One turn moves each row of this set onto another row. After a few examples, where does it send each row asked below?
zir: [  9  29 -17  21   8  20   1  13  -3  43  -3 -13   3  10   7  -9 -14]
Zikeg: [ 26  -2  15  18 -24  -8   0  12 -21   6   4   5 -25 -10  -1  -7  33]
konu: [ 50 -13   0  15  18  29   7  29  -1  14   3  -6 -12   4 -20   9  31]
papuz: [ 16  22  -6  13   9  -8  15  23 -15  14   4  13   5 -35   2  13 -18]
vad: [ 10   1 -16  40   8  21  -8  -8   7  43  -5   6  -7  32  -5  13  -4]
bidib: [ 12  -6  32   6  10   5  -9  14  22  -7  -4   3 -23   2 -21  -6  24]
Zusos: [ -5  20 -24  27 -14   9  10  -3   4  42   1 -17  10   8  12   4 -10]
sepid: [-19   5   5   4 -39 -11  -5  -4   2   5   1   4  -5  -5  -6  22  24]
favid: [ 10  10 -18  -9 -11  14  -4  -1 -34  32   9 -11   5  -5 -19  41   4]
Kurop: [  0 -27   5  25   7  -9  19   6  30   7 -10  14  14 -15  -6  24  -6]
nifov: [ 23  -2  -5   6  -4  19  29  30  20   3   9 -29   8 -18  -9   8  28]
tak: [-14  -7  11 -21   2  -1   8 -14  -6  23   1  26   9  10  -2  32  -5]
Gutet: [ 39  16 -17  30   7  20  -3   4   0  37   2 -19  -2  16  10 -10  -3]
Raziv: [ 36 -17 -13  32 -14  13   5   0   5  16   6   3  -8   5 -16  48  40]
lan: [ 21   8   2  11 -14 -12  23 -18 -13  12  24  28 -13  -7  11  36  16]
kabi: [  7  14  -7  43   9  16  12   5  40  27  -3 -13  -2  10   2   1  -1]
Pevol: [ -6  -6  -1 -15  19  30   7  15  24  11   3 -21  10   3 -31  22   5]
Lada: [48  8  9  2  1  1 23 11 18 -7 16  9 -1 -7 20  5 29]
dosim: [ 35 -23 -18  11  14   9 -15 -16  26  -6  14   9   9  13  -8  34  -1]
Fute: [ 13   2  15 -33  23  18   8  17  16   4   0  12  14  11   6  -2   7]
meti: [ 30  -2  -8  25  26  13  -9  23  -1  12  -5  46  -6   6 -11  24   3]
beb: [ 24  -3   1  13 -14 -10  18 -25  -2   8  23  26 -10   1   9  41  20]
Gubir: [  9  -9  21 -13  -7   2 -37  -6   3   8 -17   0  -2  15 -16  13  16]
tum: [ 52   6  13   8  11   6  19  13  17  -6  15  20 -10   0  14   7  30]
reto: [  9   2 -12  30  10  22  -9  -4  33  34 -13 -11   8  30   0   8  -4]
nifud: [ 23  -4  20 -29  22  14   4  18   8  10 -10  12  17  10   8  -2   8]
resu: [-18  25  11 -20  -5   6 -15  12  -5   4   6   1 -11  -3 -17   2   6]
masiv: [ -5  -5   4 -27   3   3   2 -16 -20  25   7  24   9  13   0  28  -6]
rurub: [ 25   5  12 -17  -9   5 -11   9  -4  -6  11 -24  -8  -5  -3 -19  18]
sor: [  9  -9   2  14 -22   5   1  -2  18 -16  27   1 -24   8 -10   4  38]
kom: [-10   0 -27   7  12  20  20  20  21  -5  30  23   3   0  -7  13  -3]
tibuz: [  7   1  -1   4 -19   5 -26  -5 -26  12  11  22 -25  17 -15  18  26]
Tuti: [  2  18 -25  40  -5  15  18  -7  23  28  18 -15  -5  11   6   5  -3]
Zol: [ 32   2 -11  50   0   9   0  -5  -3  45  -7  -4  -8  16   7   5   1]
zofof: [ 42 -30 -10  12  -4  -3  -4  12 -17  23 -19  14  23  -2  11  10   2]
pevim: [-10  -7  -2  12  -1  13   1  -2   7  26  -6   5   0   2 -33  57  11]
fizun: [ 17   6 -30  -5 -16  -1   6   8  15  -2  12  -8  33 -15  17  18  -1]
Vupo: [ 36  -7 -28  -3  14  13   0   2 -29  10  32   8   1   1  -1   4 -13]
rebor: [ 26  -8   8 -13  18  21  -5  21 -20  32 -17 -18   9  -4 -23  14   3]
pav: [ 17  18 -19  21 -20  11  27  19 -15  17  22  -6  -9 -21  -9  32  28]

Gubir turns into rurub
papuz turns into Kurop
nifov turns into Raziv
And these:
Gutet turns into Tuti
nifud turns into Lada

